In the data rows, 500 means zero.
A hidden rule labels the rows of this table. It goes by one to three of the table's principal directions, not those with the most spread.
ndarray[669 489 609 219 536 216 593 461 442 438 674 413 636 510 654 696 464 508 608 699 402 701 497 571 666 358 495 465 881 608 212 673] 2
ndarray[446 682 497 595 470 467 587 737 653 364 631 476 555 475 563 669 555 738 586 559 476 503 417 491 628 561 373 580 558 481 572 569] 1
ndarray[494 414 426 583 424 686 430 357 469 535 387 451 367 550 381 199 523 334 474 291 538 425 575 505 508 500 444 511 278 455 466 417] 3
ndarray[555 631 583 440 551 410 600 581 510 385 602 521 572 492 580 632 451 575 513 608 451 534 447 543 510 479 531 456 659 529 502 563] 3
ndarray[508 610 534 458 613 358 576 588 554 440 516 521 592 533 586 687 458 600 486 682 469 554 472 500 434 500 609 455 604 512 552 550] 2
ndarray[322 567 480 652 265 779 569 508 522 454 498 566 386 476 485 295 482 592 293 298 627 280 668 513 418 601 544 547 332 479 774 362] 1
ndarray[527 468 509 479 319 542 511 530 494 480 641 432 475 436 498 439 547 540 578 356 494 508 504 529 738 465 292 585 591 520 377 535] 3
ndarray[429 576 624 615 868 291 551 563 533 359 411 531 588 639 561 780 399 628 522 830 422 500 268 460 286 535 699 486 489 511 624 607] 2
ndarray[477 617 530 534 641 348 593 572 602 361 496 451 573 614 582 650 468 626 529 694 451 543 452 503 483 512 574 506 541 501 516 588] 1
ndarray[536 375 575 426 567 522 416 357 330 544 488 554 458 456 491 476 489 346 526 542 495 481 421 499 429 476 518 459 513 562 420 505] 3
ndarray[567 602 522 445 515 411 577 572 551 420 585 465 564 509 552 586 492 556 545 560 452 572 490 534 572 467 480 483 625 509 448 566] 2
ndarray[483 262 449 527 377 702 332 282 370 650 412 498 351 461 370 206 562 275 495 269 567 414 557 488 519 506 404 542 315 495 407 395] 2
ndarray[538 375 469 486 464 543 406 435 435 565 511 435 442 463 444 431 563 408 609 427 488 536 454 470 615 458 354 543 472 518 355 540] 2
ndarray[487 299 456 502 252 854 316 270 323 591 545 526 290 354 392 145 658 235 554 224 596 358 567 512 587 555 274 564 315 534 373 391] 1
ndarray[513 568 572 477 500 402 586 572 539 421 610 501 580 498 562 626 468 618 510 561 469 526 474 540 540 496 510 525 646 520 508 553] 1
ndarray[523 530 604 365 517 393 562 506 445 492 576 596 584 454 603 638 435 541 433 622 500 513 515 543 432 492 622 442 696 556 522 498] 2
ndarray[540 471 488 502 484 499 489 514 489 503 559 430 498 477 475 522 529 501 583 470 468 557 456 484 583 454 406 536 532 516 433 575] 1
ndarray[477 499 474 485 499 668 394 457 412 552 454 628 416 397 484 428 568 365 487 505 559 409 482 469 382 577 496 432 376 507 560 408] 3
ndarray[494 476 508 565 519 601 465 427 459 487 439 518 434 524 435 367 488 409 479 420 509 429 480 512 442 516 506 488 381 480 521 452] 2
ndarray[522  71 448 595 511 447 276 236 452 705 351 328 433 611 289 272 551 304 648 269 469 555 448 486 675 434 324 679 341 452 193 495] 3
ndarray[440 657 439 509 827 256 543 684 625 473 332 495 606 614 618 845 457 655 509 910 452 614 397 372 326 508 702 400 483 488 631 604] 2
ndarray[551 313 546 454 561 342 418 419 455 575 488 442 535 533 472 528 499 446 611 507 446 576 405 508 628 441 414 564 580 514 285 544] 3
ndarray[528 417 520 471 427 539 459 447 439 533 544 487 467 455 472 432 522 444 540 412 499 495 487 515 586 476 407 532 527 520 410 500] 3
ndarray[471 468 461 587 545 597 439 423 490 497 397 490 421 548 435 370 522 405 506 457 515 443 485 481 444 532 496 499 320 469 510 459] 2
ndarray[461 397 385 603 316 772 396 391 467 570 439 446 330 474 368 180 590 362 502 224 569 403 588 477 576 524 344 558 256 462 477 414] 2
ndarray[493 410 441 477 428 747 365 343 360 584 437 562 348 411 439 282 582 271 488 402 575 408 551 471 420 539 458 451 321 520 487 408] 2
ndarray[564 546 577 431 284 501 625 492 526 434 681 499 555 471 520 414 457 554 428 322 505 486 640 640 630 475 471 537 690 503 461 461] 3
ndarray[453 553 511 567 725 393 507 562 539 467 398 522 545 575 523 667 457 561 500 699 468 519 387 442 343 522 631 464 447 488 604 547] 2
ndarray[596 614 448 422 503 510 504 633 508 451 674 437 527 376 546 673 623 526 688 609 445 630 413 451 607 468 341 487 609 551 417 659] 1
ndarray[349 559 371 710 510 535 490 660 667 481 391 412 454 576 473 518 554 670 536 498 519 470 465 393 567 560 408 594 294 428 615 520] 3
ndarray[493 567 447 544 440 502 499 656 592 480 600 457 523 436 507 595 589 618 613 487 482 542 446 469 649 523 330 570 532 485 487 554] 3
ndarray[539 565 531 394 507 275 593 614 591 487 582 487 644 513 600 699 465 651 503 616 463 609 527 536 588 468 536 501 727 506 455 549] 2
ndarray[592 357 514 407 552 351 446 476 435 557 560 371 534 488 502 613 523 478 676 562 420 658 386 460 676 379 365 547 642 558 263 662] 2
ndarray[393 608 420 620 445 564 558 623 619 475 435 489 478 541 499 481 490 638 413 459 543 444 566 458 480 547 526 518 386 446 678 459] 2
ndarray[569 500 581 415 568 405 513 478 450 458 569 512 548 488 545 587 485 476 558 593 455 547 432 534 518 471 500 479 629 542 403 556] 3
ndarray[450 438 463 547 427 685 435 401 433 558 422 549 394 475 436 313 514 390 423 376 568 396 565 487 415 536 516 484 337 488 570 399] 2
ndarray[538 531 462 521 403 544 507 590 532 497 569 445 484 452 465 467 532 537 566 380 481 526 474 495 659 466 340 534 522 482 455 528] 2
ndarray[599 345 492 422 535 438 419 389 423 593 483 431 499 504 445 464 514 365 591 466 455 597 466 496 572 413 439 502 538 518 308 547] 2
ndarray[519 413 470 563 481 614 418 435 448 541 477 465 423 479 398 376 540 397 559 373 496 477 453 480 529 489 401 530 388 487 453 495] 1
ndarray[641 398 623 269 548 222 553 389 438 527 585 479 643 533 581 620 415 462 511 605 433 646 536 597 558 390 593 472 817 563 281 562] 1
ndarray[388 634 521 582 500 427 615 642 631 412 471 528 550 575 572 581 427 710 392 557 520 441 533 508 481 553 589 519 510 462 664 468] 3
ndarray[629 320 583 339 639 460 387 250 284 561 473 520 476 486 485 459 493 223 575 587 461 555 426 522 417 428 548 421 548 579 285 537] 2
ndarray[453 452 402 617 367 811 422 348 462 544 359 522 320 519 362 109 529 305 391 225 592 340 635 511 426 554 485 481 189 434 574 328] 3
ndarray[419 429 554 551 407 416 560 487 559 466 555 439 540 565 530 512 471 646 472 456 511 478 554 540 610 510 482 635 570 505 481 514] 1
ndarray[560 547 592 382 449 447 576 480 470 443 618 551 562 465 572 532 462 508 462 522 491 506 545 587 515 486 542 468 681 538 460 492] 2
ndarray[488 629 551 432 551 454 585 524 507 414 518 574 542 513 611 591 458 543 424 658 511 481 541 529 389 530 641 420 571 529 579 492] 2
ndarray[653 254 504 297 367 447 426 219 391 635 499 430 489 522 450 257 503 243 514 326 498 579 662 604 651 396 449 500 602 520 169 445] 2
ndarray[529 460 375 481 277 433 549 582 632 561 544 297 516 541 480 421 529 614 546 309 488 618 639 497 839 399 305 605 573 461 347 549] 3
ndarray[551 404 583 471 489 557 474 297 398 489 492 539 462 527 452 322 459 329 452 403 508 436 539 592 436 500 553 483 484 513 427 429] 1
ndarray[472 491 488 511 551 606 432 418 439 492 427 558 422 495 496 417 536 382 497 543 534 425 486 481 399 553 524 455 366 508 516 452] 3
ndarray[475 548 634 508 380 265 695 587 652 363 669 436 655 596 593 604 405 781 455 467 464 518 565 633 705 490 496 641 771 493 460 534] 2
ndarray[482 669 525 518 539 492 585 589 573 409 518 580 547 509 552 571 470 577 427 575 509 460 520 533 394 561 606 449 517 477 641 461] 1
ndarray[487 527 518 460 380 500 555 534 525 493 580 519 529 464 540 506 496 572 451 454 526 487 580 540 553 512 495 521 591 506 520 472] 1
ndarray[546 414 552 430 401 422 518 469 487 552 595 491 563 468 495 508 478 523 492 410 492 537 547 561 598 461 471 551 657 512 418 490] 3
ndarray[464 609 521 525 950  58 561 716 661 532 291 552 733 662 582 969 349 716 459 924 406 652 331 410 255 492 827 404 585 444 670 571] 2
ndarray[543 483 490 447 384 538 485 516 480 521 599 487 492 419 497 478 551 487 553 422 502 521 514 516 620 482 379 524 570 516 423 511] 2
ndarray[487 643 464 525 700 463 511 595 541 431 447 513 520 523 556 674 523 534 549 739 469 542 403 426 362 530 581 425 443 505 588 577] 1
ndarray[601 363 532 398 574 415 422 391 395 549 511 443 500 495 487 515 517 369 624 545 444 596 414 495 577 419 429 494 576 549 280 582] 3
ndarray[750 336 456 208 340 423 376 477 387 671 714 412 536 294 486 531 645 335 761 406 437 727 466 513 862 354 168 511 783 567  74 601] 1
ndarray[522 677 547 536 596 426 623 578 590 325 543 479 560 582 556 584 456 592 505 608 449 516 468 545 468 511 565 474 546 489 547 561] 2
ndarray[491 429 523 551 421 625 467 418 434 492 504 491 417 491 437 335 499 428 495 351 518 422 496 522 539 498 424 537 427 502 474 467] 3
ndarray[679 285 571 226 444 392 438 283 316 610 606 461 531 433 521 469 508 294 579 488 462 632 543 565 619 369 452 476 741 597 174 555] 1
ndarray[573 522 586 419 344 473 586 483 506 444 666 510 555 465 524 445 473 524 475 373 490 498 581 626 625 480 453 530 686 510 421 474] 1
ndarray[379 559 439 653 421 703 485 546 538 488 440 548 405 482 451 382 529 536 421 393 573 360 534 462 429 589 489 521 296 456 691 410] 2
ndarray[510 475 494 481 520 564 477 417 441 511 483 511 467 489 487 457 512 414 486 513 513 490 525 493 412 500 550 469 453 523 508 498] 1
ndarray[486 499 523 506 786 293 514 463 533 506 322 516 584 651 529 649 403 502 444 740 461 558 456 472 277 495 760 424 471 483 559 522] 1
ndarray[291 626 463 704 475 497 610 679 689 451 432 525 536 582 529 586 447 790 340 515 560 399 571 459 400 604 630 574 394 432 819 442] 1
ndarray[691 366 526 347 626 524 400 186 319 546 412 494 445 544 427 295 486 111 536 488 460 555 520 565 388 418 582 366 458 529 270 482] 3
ndarray[468 593 395 512 593 452 483 681 568 511 465 448 509 478 554 692 564 605 598 677 476 588 412 373 533 493 440 479 472 505 536 606] 3
ndarray[684 253 672 210 445 434 406 196 243 578 641 569 517 399 522 408 504 214 565 468 478 539 507 637 573 427 460 471 753 610 152 478] 2
ndarray[574 367 478 394 595 391 415 410 428 584 452 431 504 517 501 543 524 388 605 595 458 617 451 458 547 421 472 481 541 539 309 581] 2
ndarray[632 317 665 261 194 543 467 340 301 549 811 565 507 290 526 389 543 379 554 286 517 483 555 656 752 454 294 568 822 604 223 461] 3
ndarray[570 446 482 379 454 433 491 400 510 597 442 545 546 527 491 397 469 392 406 435 526 528 659 576 479 486 597 441 553 466 428 381] 1
Here are more rows. What is the label of each one?
ndarray[496 582 559 535 279 536 590 680 558 403 796 464 544 368 532 598 559 716 594 376 484 496 453 543 751 511 264 642 692 525 496 577] ~ 3
ndarray[498 593 471 505 647 415 498 593 565 454 501 497 552 506 554 686 554 555 590 704 466 567 414 449 455 533 513 482 502 504 514 577] ~ 1
ndarray[575 490 446 439 459 148 589 666 720 550 573 323 695 584 534 696 487 722 591 503 413 732 547 523 802 398 406 608 755 449 322 603] ~ 3
ndarray[514 334 497 604 675 458 398 352 471 506 409 381 467 612 401 463 527 389 636 528 439 547 379 465 484 475 466 574 364 495 369 586] ~ 1
ndarray[426 510 400 581 321 527 540 600 634 529 510 405 492 521 482 445 531 645 475 354 535 503 614 480 661 504 400 602 463 451 534 485] ~ 1
ndarray[417 630 432 635 751 502 491 586 567 421 334 490 469 594 516 612 509 538 528 729 480 491 383 388 320 551 599 442 294 474 647 558] ~ 2
ndarray[458 607 588 394 374 478 657 486 506 422 571 595 551 508 633 496 406 591 291 533 563 424 697 598 423 529 688 447 651 535 617 419] ~ 2
ndarray[478 514 558 527 540 404 552 515 546 449 523 503 560 550 528 572 460 584 484 550 482 499 484 532 488 518 552 536 558 496 520 512] ~ 1
ndarray[491 434 455 450 413 555 466 451 454 564 484 476 449 471 504 429 528 452 490 456 533 504 567 476 549 475 461 499 480 520 452 489] ~ 2
ndarray[490 532 506 420 467 545 495 485 452 524 491 594 487 445 550 486 497 459 426 533 546 457 559 508 428 529 565 427 517 519 547 431] ~ 3
ndarray[575 492 544 431 310 563 536 460 471 495 635 521 503 430 479 372 497 460 470 304 513 477 591 603 611 480 424 517 615 502 434 440] ~ 1
ndarray[381 279 400 678 300 765 377 360 452 651 363 451 320 508 320 150 525 404 419 145 594 358 599 454 534 515 401 611 210 447 554 373] ~ 2
ndarray[410 563 569 580 569 457 574 538 539 411 502 536 539 554 550 602 445 629 432 603 507 442 477 506 386 553 621 525 501 507 645 511] ~ 1
ndarray[618 206 386 344 413 404 343 364 436 759 443 358 486 482 417 397 566 326 620 369 479 674 561 463 734 360 335 538 551 506 169 527] ~ 2
ndarray[491 561 595 285 557 397 539 525 397 551 503 710 579 405 662 694 417 517 345 734 546 482 542 506 298 519 737 341 692 572 616 435] ~ 3
ndarray[572 493 602 374 681 363 500 437 404 462 537 540 567 496 579 676 474 441 555 736 445 572 403 509 394 471 606 428 638 574 423 587] ~ 1
ndarray[400 611 439 633 464 550 574 592 625 437 436 470 479 577 499 458 479 626 417 460 532 439 567 482 484 544 537 525 380 444 652 467] ~ 2
ndarray[434 669 525 573 499 439 652 638 626 388 501 510 560 578 559 570 409 696 386 533 502 463 546 527 465 525 606 497 535 464 671 489] ~ 3
ndarray[507 420 445 511 519 522 409 445 492 573 424 486 461 508 448 427 546 407 543 465 506 510 491 475 519 507 451 505 405 477 432 468] ~ 2
ndarray[450 642 455 502 721 238 581 704 649 444 441 434 626 599 631 850 476 726 549 846 440 639 422 402 465 486 605 478 575 503 564 649] ~ 1
ndarray[458 493 528 502 595 426 536 429 508 466 416 498 519 605 542 517 440 505 428 612 506 490 543 508 384 506 659 478 476 507 536 499] ~ 1
ndarray[534 367 373 470 454 648 346 412 402 649 421 453 381 430 412 361 597 313 578 407 524 530 506 415 538 458 378 477 357 510 398 496] ~ 2
ndarray[420 542 584 616 678 395 562 577 528 465 423 558 568 576 501 660 370 639 405 608 478 462 399 476 309 517 691 492 493 482 707 511] ~ 1
ndarray[480 538 588 524 383 604 557 469 463 417 574 569 467 476 500 376 454 504 414 369 531 376 539 586 503 534 497 509 523 502 557 423] ~ 3
ndarray[376 704 463 660 703 373 612 711 690 406 367 502 579 638 554 718 422 741 418 711 483 501 451 427 331 553 691 475 414 437 767 536] ~ 2
ndarray[482 370 465 562 474 630 391 410 416 585 430 490 400 474 402 358 529 383 521 375 524 451 469 459 492 494 431 524 356 495 479 467] ~ 3
ndarray[413 507 478 634 519 702 453 426 460 483 365 567 378 530 431 314 487 408 407 423 559 343 506 480 338 574 564 469 249 464 648 395] ~ 3
ndarray[561 481 506 349 480 443 456 521 450 561 579 547 538 394 561 606 556 467 565 583 496 566 483 493 558 486 442 466 637 544 399 519] ~ 2
ndarray[597 503 522 358 578 322 520 513 499 524 536 492 599 501 559 644 482 494 543 627 449 625 489 518 523 440 543 450 673 524 391 557] ~ 2
ndarray[461 448 404 599 398 812 410 340 434 527 383 503 311 504 382 152 556 293 444 289 578 362 599 490 428 546 462 481 199 466 542 383] ~ 2
ndarray[539 472 514 474 510 411 510 477 533 481 555 444 548 528 511 542 522 513 565 524 466 564 502 529 571 484 467 544 571 506 399 550] ~ 1
ndarray[498 466 508 544 575 526 461 468 459 498 467 492 472 508 465 500 502 455 536 520 484 494 427 470 451 495 500 500 437 507 503 529] ~ 2
ndarray[533 436 506 401 522 643 380 401 320 593 507 626 433 347 490 486 560 311 512 545 540 462 464 461 350 526 524 411 464 562 510 462] ~ 1
ndarray[553 407 509 441 458 499 461 374 460 518 524 468 487 508 483 403 533 392 539 449 497 519 545 547 563 484 454 523 520 516 352 491] ~ 1
ndarray[431 694 537 481 444 600 599 605 497 427 521 657 492 437 590 526 444 584 331 547 565 379 564 517 359 566 628 398 516 509 735 409] ~ 3
ndarray[534 527 566 453 580 421 516 518 478 435 600 506 554 472 559 653 523 528 585 641 457 550 411 508 495 503 493 507 611 548 451 589] ~ 1
A new table starts here. Each row of this table is followed by its label. One hidden rule gives the labels. It looks at one to three of the table's principal directions, none of them among the few with the most spread.
ndarray[482 759 707 703 439 609 578 551 512 683 527 485 526 412 206 398 468 195 524 512 509 550 660 595 377 481 693 645 337  25 524 544] 1
ndarray[461 464 496 467 554 518 558 447 521 504 517 449 578 472 594 546 524 599 573 527 522 499 390 458 512 390 470 613 546 606 528 463] 3
ndarray[474 319 452 309 549 357 535 573 476 493 439 618 436 524 713 530 640 700 384 385 527 437 487 527 675 642 408 356 676 753 523 464] 3
ndarray[518 582 619 524 413 548 590 653 459 734 368 605 519 546 354 447 619 260 348 410 478 539 752 621 543 698 589 543 525 159 570 579] 0
ndarray[438 452 492 438 610 453 520 488 547 446 536 453 557 423 664 552 490 639 562 522 535 442 337 453 521 418 437 553 530 658 493 415] 2
ndarray[525 420 388 546 491 515 521 237 420 420 508 367 602 579 475 400 588 485 684 655 381 471 420 407 424 293 528 595 444 575 553 589] 2
ndarray[488 435 414 387 574 419 407 566 545 428 524 493 467 510 703 615 525 636 498 511 462 485 440 436 531 489 397 387 605 783 487 423] 1
ndarray[526 343 259 443 536 552 462 262 434 376 547 438 468 658 576 467 592 694 665 646 396 493 379 313 535 303 445 537 547 874 587 609] 2
ndarray[454 449 550 441 492 520 599 456 555 538 494 461 666 457 652 603 500 541 521 508 560 522 391 495 470 409 428 646 558 489 512 439] 4
ndarray[555 573 441 590 447 625 541 326 474 627 580 506 495 600 417 413 537 269 673 658 397 608 525 348 363 329 573 590 447 408 579 592] 3
ndarray[496 347 501 371 438 506 550 518 536 486 405 492 604 535 631 632 527 682 378 439 536 547 462 556 592 511 378 533 653 590 484 436] 4
ndarray[532 665 489 626 510 628 556 389 526 674 675 599 399 502 437 396 423 226 696 630 504 607 469 311 344 367 600 571 394 363 548 540] 4
ndarray[505 607 476 483 615 432 282 704 580 414 592 543 314 444 562 616 313 519 459 447 521 499 470 449 483 627 425 273 491 675 382 378] 2
ndarray[612 382 313 559 386 672 604 244 351 538 470 520 407 713 291 324 659 611 599 572 432 614 572 420 602 349 627 575 565 636 625 692] 4
ndarray[438 367 484 322 577 455 479 627 553 430 441 517 510 487 699 667 501 806 371 387 578 462 410 534 668 591 341 485 661 764 481 413] 2
ndarray[554 623 471 613 538 556 480 604 522 553 543 618 352 443 390 354 392 350 498 540 541 487 543 450 502 578 611 452 367 325 479 515] 2
ndarray[577 496 381 548 457 528 482 500 397 529 452 575 382 615 364 351 622 423 489 529 423 485 666 482 559 577 610 430 478 482 583 661] 1
ndarray[489 271 412 356 551 322 378 504 466 211 413 419 480 509 617 559 506 870 385 409 487 379 401 584 655 584 357 300 590 861 394 423] 3
ndarray[515 471 412 453 548 459 490 487 475 542 562 639 342 549 572 417 553 465 534 522 474 483 503 392 534 548 501 378 518 619 542 539] 4
ndarray[499 569 525 556 547 539 468 517 532 478 547 485 464 446 447 504 367 499 529 495 549 514 433 479 476 490 506 515 442 482 443 451] 4
ndarray[518 492 461 466 558 449 393 616 473 428 480 541 355 517 470 534 454 621 415 385 526 481 528 531 602 659 473 340 551 681 445 475] 3
ndarray[475 502 469 428 587 461 467 701 506 517 459 573 414 485 572 546 558 615 406 412 539 442 558 527 639 649 492 442 583 634 537 500] 1
ndarray[457 518 461 443 581 524 416 491 613 426 612 419 556 464 708 705 365 601 602 563 529 539 307 373 411 356 358 550 539 725 461 389] 1
ndarray[558 323 351 467 399 459 476 353 401 365 437 496 472 630 463 376 632 599 473 565 397 445 566 509 562 480 508 404 493 588 540 635] 3
ndarray[436 720 848 734 435 510 625 453 417 606 439 348 652 366  74 369 493 243 509 389 523 480 638 767 385 524 710 681 314   0 461 524] 2
ndarray[532 370 399 573 380 537 507 162 416 295 484 287 669 583 401 418 538 582 637 659 403 470 426 493 407 241 518 623 395 515 517 623] 2
ndarray[480 411 484 439 550 487 522 520 470 451 442 492 475 504 505 519 531 722 448 410 545 475 459 545 645 546 473 502 588 673 494 478] 3
ndarray[471 412 519 429 535 491 591 569 511 510 445 577 493 451 566 497 502 673 402 401 621 458 447 555 651 592 475 533 565 541 499 467] 4
ndarray[591 431 364 480 411 575 578 425 445 641 496 684 383 652 497 360 620 378 503 571 445 576 605 385 542 517 549 455 544 471 604 627] 4
ndarray[490 506 735 437 390 406 619 744 565 666 353 617 617 387 562 571 501 347 222 313 606 524 641 734 532 754 478 445 574 125 424 369] 4
ndarray[462 430 513 511 490 515 556 288 444 467 454 312 679 553 447 459 638 527 617 603 361 481 453 499 457 295 504 665 492 507 556 540] 2
ndarray[476 714 637 635 561 499 468 552 576 542 604 484 518 344 441 485 287 234 576 529 557 491 433 480 321 503 543 528 315 231 405 409] 4
ndarray[516 358 433 409 472 445 496 463 452 447 442 561 463 576 550 464 559 582 422 467 481 461 510 511 587 590 439 411 549 589 503 541] 4
ndarray[451 484 556 435 553 439 413 604 581 387 500 468 529 418 607 638 347 610 411 428 571 458 394 545 509 578 368 450 500 557 388 377] 3
ndarray[460 491 489 538 527 540 536 393 496 432 523 364 595 467 481 498 533 622 612 574 491 471 418 488 483 314 532 647 471 566 539 520] 1
ndarray[499 637 733 618 435 438 501 607 500 546 439 496 526 387 276 425 400 258 371 395 523 484 630 699 429 668 583 434 361  70 380 437] 3
ndarray[568 428 433 544 303 508 518 322 411 456 454 462 580 626 409 416 612 388 509 585 406 513 631 536 415 436 553 496 447 364 557 665] 1
ndarray[443 329 445 352 577 373 483 344 497 397 527 464 576 529 745 539 536 582 570 548 440 420 307 406 480 443 328 466 541 727 486 455] 3
ndarray[579 441 350 451 446 549 488 431 454 575 527 625 371 667 535 472 581 452 526 541 433 592 566 369 518 507 488 407 589 645 571 591] 3
ndarray[492 649 668 616 436 529 550 497 494 626 507 513 524 459 308 414 464 219 491 489 488 531 604 574 389 539 594 545 376 127 484 519] 3
ndarray[477 513 537 520 521 530 461 523 540 398 521 445 490 438 452 560 362 654 472 453 585 498 420 544 526 489 470 525 470 542 426 443] 4
ndarray[460 616 759 634 428 596 594 473 545 550 454 345 686 378 265 524 369 427 473 453 556 573 486 668 417 417 557 706 410 132 405 399] 4
ndarray[580 462 313 646 467 601 524 201 306 445 507 442 417 668 218 212 647 476 697 650 362 470 557 402 512 349 680 574 381 549 626 761] 3
ndarray[512 389 407 444 530 406 495 362 459 443 536 522 474 542 617 428 561 498 580 565 432 452 421 408 481 454 458 405 503 647 506 510] 3
ndarray[424 609 659 631 578 549 516 351 527 439 529 241 732 378 380 518 343 420 663 570 492 473 304 515 336 309 497 752 336 326 416 409] 3
ndarray[532 349 463 505 465 437 538 464 394 367 327 433 572 514 398 377 585 643 401 447 492 383 534 644 639 585 541 493 484 476 481 556] 2
ndarray[426 660 741 521 530 469 553 698 635 623 512 531 636 297 592 613 330 283 419 423 639 489 461 589 389 611 465 584 429 150 414 345] 2
ndarray[496 423 448 421 505 509 524 546 481 527 443 554 474 561 550 509 598 599 436 471 495 488 542 501 612 558 475 504 589 593 562 545] 1
ndarray[489 488 547 536 398 530 649 344 488 623 459 459 739 522 528 401 636 215 579 658 405 482 537 483 356 367 545 697 411 156 599 593] 1
ndarray[400 376 640 458 486 425 585 330 536 344 470 317 771 380 589 571 428 654 513 484 571 420 279 610 448 371 388 655 458 443 410 392] 4
Which label does each new row get?
ndarray[583 534 497 585 342 466 479 538 451 507 443 586 463 531 360 355 522 258 390 519 463 468 715 591 446 639 604 378 371 173 498 620]: 2
ndarray[433 518 622 502 539 486 582 458 541 530 511 459 642 401 560 522 429 434 535 493 564 464 374 516 436 470 460 635 446 356 468 432]: 4
ndarray[540 435 438 402 427 463 540 551 421 655 465 730 322 648 520 418 706 423 393 434 449 530 710 490 605 680 528 332 620 530 611 626]: 3
ndarray[564 526 400 554 477 566 545 432 459 605 557 646 373 568 451 331 540 334 570 590 474 525 555 377 484 495 593 481 438 422 579 617]: 4
ndarray[559 628 618 610 445 518 445 654 597 486 469 465 564 368 420 563 244 342 399 461 582 560 505 599 398 579 511 460 402 206 322 344]: 2
ndarray[492 515 504 460 588 443 405 700 569 428 467 473 487 416 589 617 412 619 414 434 543 472 461 541 562 588 441 416 550 617 413 366]: 1
ndarray[586 447 295 473 484 493 352 574 470 375 487 524 348 604 512 524 531 649 457 514 449 507 588 459 582 546 501 318 565 771 511 561]: 1
ndarray[523 494 426 455 508 516 419 583 516 472 501 528 441 547 557 595 472 567 458 474 511 524 521 469 535 557 448 440 562 642 501 506]: 1
ndarray[462 451 462 380 597 516 476 742 604 456 497 584 386 420 660 645 439 861 363 388 653 495 433 517 710 580 422 460 647 769 479 386]: 2
ndarray[491 614 628 577 428 473 458 504 562 499 530 430 621 429 470 541 391 254 502 547 475 512 522 549 302 474 493 507 373 208 425 449]: 1
ndarray[511 437 460 467 508 387 458 471 509 402 542 584 444 464 606 435 421 458 480 515 530 415 428 468 471 577 446 354 418 492 435 484]: 4
ndarray[494 583 511 526 540 575 562 451 533 669 592 564 464 510 521 460 513 335 620 585 466 578 471 365 427 401 532 569 496 448 555 491]: 3
ndarray[488 453 595 538 450 451 473 540 508 335 385 381 606 407 382 481 412 604 361 445 531 416 498 691 540 558 495 501 409 328 382 445]: 2
ndarray[430 510 551 439 572 516 450 632 595 439 496 434 543 423 585 671 416 703 437 444 568 492 416 539 558 494 406 557 560 616 458 392]: 1
ndarray[483 513 475 398 530 452 466 665 580 573 540 641 429 487 706 576 515 447 431 498 517 494 533 443 509 598 432 401 558 537 528 468]: 1
ndarray[551 439 372 532 446 559 513 345 388 493 473 493 468 649 389 379 627 484 570 574 405 502 571 442 523 447 564 532 487 552 596 671]: 2
ndarray[423 692 777 581 483 527 581 647 622 631 502 436 669 306 457 601 390 330 452 450 592 538 514 638 382 486 537 654 436 119 439 359]: 1
ndarray[545 303 309 532 482 557 582 147 348 358 485 404 506 626 397 314 625 733 672 605 441 466 391 419 583 285 563 600 490 742 578 649]: 4
ndarray[545 593 524 600 437 549 563 455 467 629 541 597 437 516 378 362 506 259 542 536 498 541 593 472 427 515 616 500 413 271 536 579]: 4
ndarray[534 533 423 456 468 458 437 492 503 572 616 649 351 586 611 513 530 336 541 533 454 554 568 374 410 537 475 325 529 585 543 551]: 3
ndarray[509 478 472 500 451 565 512 440 539 476 519 464 580 512 553 564 448 518 532 558 521 541 441 460 449 404 458 586 496 492 502 502]: 2
ndarray[587 411 358 532 392 593 565 354 422 511 490 589 425 624 413 356 556 504 525 560 496 538 552 439 545 467 569 510 486 494 570 652]: 4
ndarray[532 547 502 573 427 508 473 423 485 487 524 463 529 523 424 451 489 345 546 576 437 515 550 493 384 444 542 491 409 361 496 547]: 2
